Each row has a name. Each piece below is followed by the name of the row it came from, unless a question asks for something else. Each question is about the rows just above it.

<52>: [ 23  -8   8   3  68  28  25  -8   3  -7 -48 -26]
<15>: [ 28  -8   8  68   3  25 -26  23  -8 -48  -8   3]
<102>: [ 11  17  24 -40 -14   1 -45 -61 -41  26 -71  31]
asked: [ 23  -8   8   3  68  28  25  -8   3  -7 -48 -26] : <52>
Put [ -8   3  28  -8   8  68   3  25 -26  23  -8 -48] back in order: which row is it? : <15>
[  8  68  -8 -48  -8  25   3  23  28   3  -8 -26] is which row reordered? : <15>

<123>: [ 73 -48  36 -29 -56 -18  57 -55 -71  52  25   5  75   0 -31 -82 -76  80
 -63   3 -67 -30  34   5  71  -9  86 -72 -10 -34  75 -42]
<54>: [ 63 -57  21  79  12  19 -70 -10 -17 -20 -87 -69  36  17 -79 -79  30 -81
 -12  23 -81  -1 -18 -62  27 -18 -47  64  55 -50 -44  13]
<186>: [ 51  77 -49   4  79 -53   3 -87 -64 -46   1  14 -53  24  61  80  16 -47
 -28 -29 -77  87  83 -69 -36 -16  79  -4 -20  74 -25 -86]
<153>: [ 31 -51  -6  65 -76 -54 -76  -8 -75  23 -58  83  17  86   1 -34  16  61
  46 -46 -15  43 -67 -15  21 -16 -21 -40  -8  34   5 -15]
<150>: [-44  65 -81 -12  55  33 -47 -17  13 -79  63  21  30 -69  12  19 -50  17
 -62 -20  23 -57 -81  79 -18  36 -79 -18 -87  27  -1 -10]
<148>: [ 86 -33  84  61 -52 -48  33 -16  12   7 -76 -81  23 -60 -44  30  30  55
 -38 -57  78 -26  -8  80  53   5 -52 -23  74   5 -60  53]
<131>: [ 73 -48  36 -29 -56 -18  57 -55 -14  52  25   5  75   0 -31 -82 -76  80
 -63   3 -67 -30 -71   3  46  15 -66  79 -22 -82  58  -7]
<3>: [ 31 -51  -6  65 -76 -54 -76  -8 -75  23 -58  83  17  86   1 -34  16  61
  46 -46 -15  43 -67 -15  21 -16 -21 -40 -72 -48 -78  52]
<86>: [ 75   0  75  69  31  81 -30  58  31 -61  85 -47 -63 -31 -38 -87  44 -51
 -17  55 -64 -50  27  75  -9  67  -2 -72  66  87  13  73]
Which row holds [ 63 -57  21  79  12  19 -70 -10 -17 -20 -87 -69  36  17 -79 -79  30 -81
 -12  23 -81  -1 -18 -62  27 -18 -47  64  55 -50 -44  13]? : <54>
asked: [ 75   0  75  69  31  81 -30  58  31 -61  85 -47 -63 -31 -38 -87  44 -51
 -17  55 -64 -50  27  75  -9  67  -2 -72  66  87  13  73] : <86>
Which row holds these entries in another order? [-10  -1  27 -87 -18 -79  36 -18  79 -81 -57  23 -20 -62  17 -50  19  12
 -69  30  21  63 -79  13 -17 -47  33  55 -12 -81  65 -44] : <150>
The row with [ 86 -33  84  61 -52 -48  33 -16  12   7 -76 -81  23 -60 -44  30  30  55
 -38 -57  78 -26  -8  80  53   5 -52 -23  74   5 -60  53] is : <148>
Which row holds [ 73 -48  36 -29 -56 -18  57 -55 -14  52  25   5  75   0 -31 -82 -76  80
 -63   3 -67 -30 -71   3  46  15 -66  79 -22 -82  58  -7]? : <131>

